One turn moves each row of this set onto another row. After a few examples, where does it send each row asked below?
Leses: [ -0.5   5.0 -26.8 -19.2  24.5  23.6  23.4  -8.1  31.6  57.8 -14.4  -4.4
 -29.1]
Fanuv: [ 11.5  11.0  -2.7  60.7   4.9  35.1  19.7  -3.7 -19.4   4.7   8.4  -7.2
  -7.7]
delu: [  4.4  -3.5  20.0 -21.3  22.4  -9.6  28.0 -41.7  21.4 -18.2  22.8 -40.5
  40.5]
vari: [ -1.0  30.0 -25.9 -19.9  46.9  -3.4   4.3 -15.0  16.6  54.3  -7.7  17.6
 -13.8]
kerad: [-14.6 -45.7 -12.6  -7.3  12.6 -26.6  13.8  21.2  36.7   4.0 -11.6  10.3
 -18.5]
Nusez: [-15.0 -19.2  -6.1  -9.3  34.7 -48.8 -13.6   9.7  25.1   0.5  -4.7  22.0
 -11.8]
rurud: [-11.9 -30.8 -28.4  -2.1  11.1  -2.3  27.7  22.0  37.9  29.9 -22.2   5.6
 -28.9]
lopo: [-17.2  -4.6 -32.5  -8.3  44.2  22.0   5.3  -5.4  17.0 -22.6  64.3  15.6
  35.4]
vames: [-14.5  15.4 -13.8  -1.7  44.7 -29.2 -21.1  -2.5  15.2  32.7 -11.9  18.0
 -20.8]
Giv: [ 18.9  19.0  -6.3  16.6  17.7  42.4  49.3 -24.7  -6.8  -0.9  40.6 -23.8
  34.1]
vipo: [ 10.3  13.8 -13.8 -19.2  25.7  14.1  62.5 -34.8  14.2   7.4  17.6 -19.0
  53.4]
Vevi: [  9.6  -1.8  13.9  11.5  12.3   0.8  25.1 -16.7   1.9 -38.6  53.9 -20.0
  41.4]
sof: [-10.5 -39.1 -24.4  -2.9  12.4   9.9  34.2  14.0  35.5  31.2 -23.7  -1.6
 -29.3]
tapuz: [-13.8   2.8 -20.4  -6.0  48.1  38.6 -13.6 -26.9  15.2  -8.5  64.5  -8.3
  17.8]
vurev: [ -3.5  21.4 -24.5  -0.8  51.2   0.1  -1.5 -15.2   5.4  53.1 -19.7  11.1
 -20.7]
Siku: [ 12.3  20.7  14.2  14.5  29.4   5.0  16.8 -25.7 -11.6 -26.9  49.8 -14.3
  43.0]
Rav: [-14.1 -33.0 -18.1  -5.9  13.7 -30.2   8.5  22.5  40.4  11.8 -12.9  15.0
 -20.5]
Tivil: [ 18.4  -3.7  -7.0  11.9   3.8  40.2  55.7 -17.1   5.9 -13.6  44.2 -28.0
  31.2]
fegid: [ -8.5  15.9 -24.5   1.2  44.0  -1.8  -3.0  -4.6  12.1  51.9 -24.6   5.4
 -26.5]
bokov: [-16.9 -10.7 -11.1  -3.8  31.6 -43.5 -17.3   9.2  30.4  12.0  -6.9  20.0
 -20.7]
Dab: [  9.2 -15.3 -16.4  53.1 -13.1  10.7  29.4  13.7  -2.2 -22.4  24.6  22.2
   5.2]
gava: [ -9.2  22.5  -8.9 -21.1  52.0 -38.1  -7.8   1.0  14.3  25.3  -5.1  29.6
   0.0]
fek: [ 11.7  -4.0 -15.5  49.3  -5.9  -3.8   6.9  -5.0   1.0 -25.7  40.8  27.6
   2.1]
pezin: [-23.0 -15.7 -21.4  -2.6  42.3  26.0  28.0  22.5  10.8 -27.4  44.3   8.3
  45.7]
tuza: [ -6.4 -28.9 -10.2 -21.0   5.8  13.2  29.4  11.5  40.3  34.7 -18.6 -15.8
 -33.4]
lemoz: [ -2.5  -6.6 -33.2  -0.6  26.6  22.9  27.0  -1.7  17.5  56.1 -27.3  -3.2
 -28.5]
Vudo: [  8.4 -12.2   2.9 -22.8   8.4   2.7  40.2 -43.3  35.9 -13.4  30.3 -35.4
  38.8]
gub: [ 12.6 -14.5   4.6  11.8  -0.5  20.7  43.7 -13.9  10.0 -31.7  50.8 -25.4
  33.3]
Niz: [-15.5 -12.5   7.7 -22.9  33.7 -48.1  -2.2  22.7  24.8   2.1  -7.1  19.5
  -3.0]
med: [ -8.2  -7.0 -28.8   1.8  26.3  11.4  23.9  10.0  21.6  52.0 -30.8   0.6
 -29.5]
peluv: [  9.0  -7.3 -11.7  60.1  -6.6  29.2  36.4  13.1 -13.9  -5.9   9.2   4.7
  -0.1]
Refod: [-22.4 -11.0   5.2   6.3  45.2  59.1  13.4   6.8  -2.9  -5.1  23.4 -42.6
  18.7]
Rin: [ 13.2  18.0  -0.7  56.6   9.8  20.0  -4.5 -20.6 -17.3   1.0  23.0   0.2
 -10.9]
leluv: [-24.8 -22.0  -3.4   2.4  44.4  44.0  32.6  28.6  -0.5 -20.5  22.3 -18.3
  36.3]
savi: [-13.5 -37.1   6.2 -22.9  10.1 -23.2  18.5  27.0  39.2   5.9 -14.7  -5.4
 -19.9]
lat: [ 15.1  32.1   3.6  17.0  30.7  25.8  30.0 -29.3 -15.9  -7.8  44.2 -15.1
  41.2]
kazap: [ -8.9  12.7 -11.6  -2.8  54.9 -35.5 -20.2  -9.6  10.4  26.6  -7.8  22.3
 -12.3]
vebik: [  6.5  22.6   5.1 -16.3  39.3   2.2  49.2 -33.1   2.7   1.4  10.5 -24.8
  56.2]
dalud: [-14.7   0.1  -2.5   1.4  46.0  56.0  -9.2 -21.9   6.2  -0.4  44.1 -36.3
  11.3]
tidur: [ 15.1  12.3  -7.8  52.5   6.2   0.8 -11.5 -20.8  -6.3 -13.5  38.5  17.8
  -4.8]
rumul: [  2.7  11.8  21.8 -15.9  35.3  -8.7  31.8 -35.5   5.3 -11.5  13.6 -34.9
  50.0]
gopo: [ 12.5  -3.3 -12.7 -22.2  11.8  11.9  59.0 -41.3  31.4   0.1  27.6 -22.4
  42.7]

delu moves to Vudo
vari moves to gava
And these:
gub moves to Tivil
leluv moves to Refod
vames moves to bokov
fek moves to Dab
kerad moves to sof

One turn moves each row of this set onto another row. After a few examples, where does it send each row asked below?
roga: [-30.8  11.0  -7.4 -39.7  16.7  12.4  42.7 -13.2  -4.6 -10.4 -15.8 -19.4
  23.1]
dimap: [-14.1   8.1  14.4 -32.4  29.6   0.3  55.9  -0.3  12.1 -15.1 -12.5   7.8
  21.1]
ton: [ 17.2  17.9 -43.7  12.7   3.8 -27.8  -7.9  15.1   8.0  -4.4  29.0  21.6
  -9.3]
suso: [ 14.6  13.1   2.5  -1.7 -22.3 -30.8 -23.0  37.2  -0.9 -14.4  16.1 -36.9
  -5.8]
velob: [  6.1  11.1 -16.8  21.9 -15.0 -14.9   1.3  30.3   9.4  13.6  42.2  22.8
 -29.1]
Solav: [ -5.2   1.6 -23.9  43.8 -34.6 -19.2 -13.6  18.9  13.7   9.0   7.6 -18.0
 -44.1]
mumor: [  4.2  -8.0  20.0  42.0 -36.4   2.9 -35.1  14.8  30.1   2.0  -3.0 -23.5
 -27.4]
labis: [-17.5  -3.0  -6.0  -9.5  25.7  13.6  66.5  -9.7   7.8  -8.7 -13.4  -5.2
  32.1]
bopo: [ 24.1   4.1  -4.9  27.7   9.1 -31.7 -22.9  31.7   9.6  11.2  21.7  -6.0
 -33.9]
Dafak: [ 32.8  -2.5  -6.9  22.0   6.0 -17.8 -24.3  48.7  11.4  -7.1  14.0 -24.5
 -22.1]
pakog: [ 23.3 -16.7   2.2   0.2 -11.1 -17.7 -36.0  43.6 -16.5 -12.2  22.7 -15.5
 -12.1]
dif: [ 15.9  23.9  -8.5  15.0 -10.0 -35.3   1.0  42.1   8.5  -6.9  27.5 -12.8
  -6.7]
zaki: [ -7.7  -8.0  -9.9  42.1 -28.9   7.0  -1.5  27.1  23.2  15.4  27.2  11.6
 -39.9]
miro: [  6.7 -22.7  13.2   4.8  13.3  18.1  71.8  -3.1   9.4  14.5 -23.6  21.9
   6.5]
mas: [ 12.4 -16.3  24.9 -25.4 -10.3  39.8   7.7 -35.6   1.6  11.8 -47.9   5.8
 -15.0]
dekav: [ 17.3 -26.6  23.9   9.1   0.6  32.6  42.4 -29.1  10.1  14.6 -40.1  24.6
  -4.9]
Fovos: [-37.2  -4.0   5.9 -12.9  24.3  19.8  59.4   2.3  -6.9  -1.4 -10.8 -17.5
  21.9]
fupon: [ -1.9  14.6 -39.5  32.3  -2.2   5.5  -1.9  11.6  43.7   9.3  25.9  19.5
 -28.5]
Kez: [ -4.4 -30.1   4.9  39.5 -37.3  19.1 -18.0  33.0  20.6   2.5  12.0 -14.4
 -36.8]
pari: [ 18.8   5.2 -11.5   0.7  -3.7 -30.1 -15.6  38.9 -13.0  -0.5  38.0   6.8
 -16.1]
razir: [-16.4   7.5  11.1 -53.9  15.0  11.8  31.1  -0.9   1.8 -27.8 -24.9 -12.6
  20.3]
Bidul: [  5.3 -19.1  22.9   6.8  18.2  33.4  20.5 -46.9  21.7   1.4 -36.3  12.8
  13.8]
varef: [-22.4 -17.0 -13.1  41.4  -4.9  21.7 -15.7  15.9  47.4   8.7   9.3 -12.2
 -36.0]
busav: [ -6.5  -5.1  11.3 -55.8  -5.1  28.6   9.0 -20.7 -13.7   4.7 -35.9 -14.1
 -11.7]
Zudep: [-11.2  14.0   5.7 -43.4  12.1  40.7  -0.6 -37.2   1.4   3.7 -23.0  -4.9
  -2.8]
defa: [  4.1   6.1 -10.8  37.2 -12.0 -33.1 -17.2  15.1  13.6  17.2  18.7  -2.7
 -43.3]
tupo: [-23.1   5.2   4.2 -46.5  10.0  19.5   9.6 -39.0  -4.5  -6.3 -27.6 -22.5
  12.1]
Poko: [-10.7  -4.2  22.4  -2.4  21.2   1.4  60.5 -19.6  21.8  -3.8 -19.0  31.1
  13.8]
Gona: [  8.0  -4.6  15.9  14.8 -31.4 -10.7 -42.5  25.8   9.0 -11.6  -2.6 -40.4
 -16.8]
paf: [ 16.3  23.1  -6.7  42.6 -12.2 -23.8  10.9  32.8  31.1   8.4  28.9   6.2
 -15.4]
liket: [ 15.9  -3.1  12.9 -11.1   6.5  39.3  -1.2 -50.8  -1.1  -0.4 -36.7  16.5
   5.8]
momov: [ -0.2 -17.2   6.9  12.5  24.3  27.1  55.2 -25.9  20.0  -5.3 -22.6  14.7
  26.5]
supi: [ -8.2 -14.0  30.1   8.2  -0.1  19.8  37.5 -39.7  25.7  -1.7 -36.6  29.2
   4.6]
moro: [ 17.9  -7.5 -26.2   3.4   1.1 -45.6 -24.0  17.8 -17.1 -21.4  12.8  -9.4
   7.7]
muzu: [  7.4   5.4  10.0  53.4 -25.1  -0.5  -9.0  19.9  44.0  11.5   9.7   0.9
 -27.2]
nav: [-35.6  14.7   2.8 -42.2  18.7  31.1  28.0 -12.1  -4.6   2.7  -9.8 -24.4
   3.4]
gevon: [ -3.5  -7.5  18.2 -21.9   8.9  31.4  -1.7 -53.3   7.6  -3.0 -32.5  -4.8
   5.5]
mepi: [-11.5  -6.9   3.5 -25.0  19.0   8.1  73.2  11.1  -5.3   9.1 -10.9  -0.8
   8.1]
dis: [  4.0  -9.2 -24.2  35.9 -37.7  -4.7 -14.1  35.0  14.6  -8.4   4.3 -32.5
 -32.9]
zep: [ 17.9 -22.3  13.2  18.2  10.8  30.4  34.9 -35.1  -3.0  -6.0 -31.0  25.0
  21.9]
pifam: [  1.6 -34.8  -0.5  17.1  -2.9 -25.4 -39.9  22.1 -11.1 -22.3  -4.3 -36.5
   0.1]
fur: [-13.5  -3.5  18.9 -46.3  -6.7  29.0   7.4 -24.5   7.8 -25.5 -41.7 -12.9
   6.3]
mev: [-13.6   0.8   1.1 -58.6   7.3  15.2  41.9   3.8 -16.2   4.4 -18.9 -17.3
  -2.9]
nizu: [ -8.2 -23.6  13.9  14.9  21.7  18.6  61.4  -8.6  -3.9  -7.5 -21.5   5.5
  27.7]
dava: [-21.5 -42.6   3.6  34.5  -7.8   7.8 -32.7  24.2  22.5  -8.3  -6.0 -39.8
 -20.9]
fezor: [-12.0 -13.5  26.6 -13.7 -13.2  33.4  15.2 -43.6  18.4 -15.9 -45.9   7.3
  -1.2]
gadub: [ 10.0 -36.9  10.0  20.0 -26.2   8.6 -35.6  38.8  -3.9 -12.6  11.1 -24.4
 -22.6]
zin: [ 24.6 -11.7 -15.7  28.6 -18.0  -0.6 -22.4  47.7  14.1 -16.3   4.5 -35.7
 -22.2]

labis moves to roga
nav moves to Zudep
dif moves to suso
And these:
zaki moves to velob
Solav moves to defa
mev moves to busav
fezor moves to supi
dava moves to varef

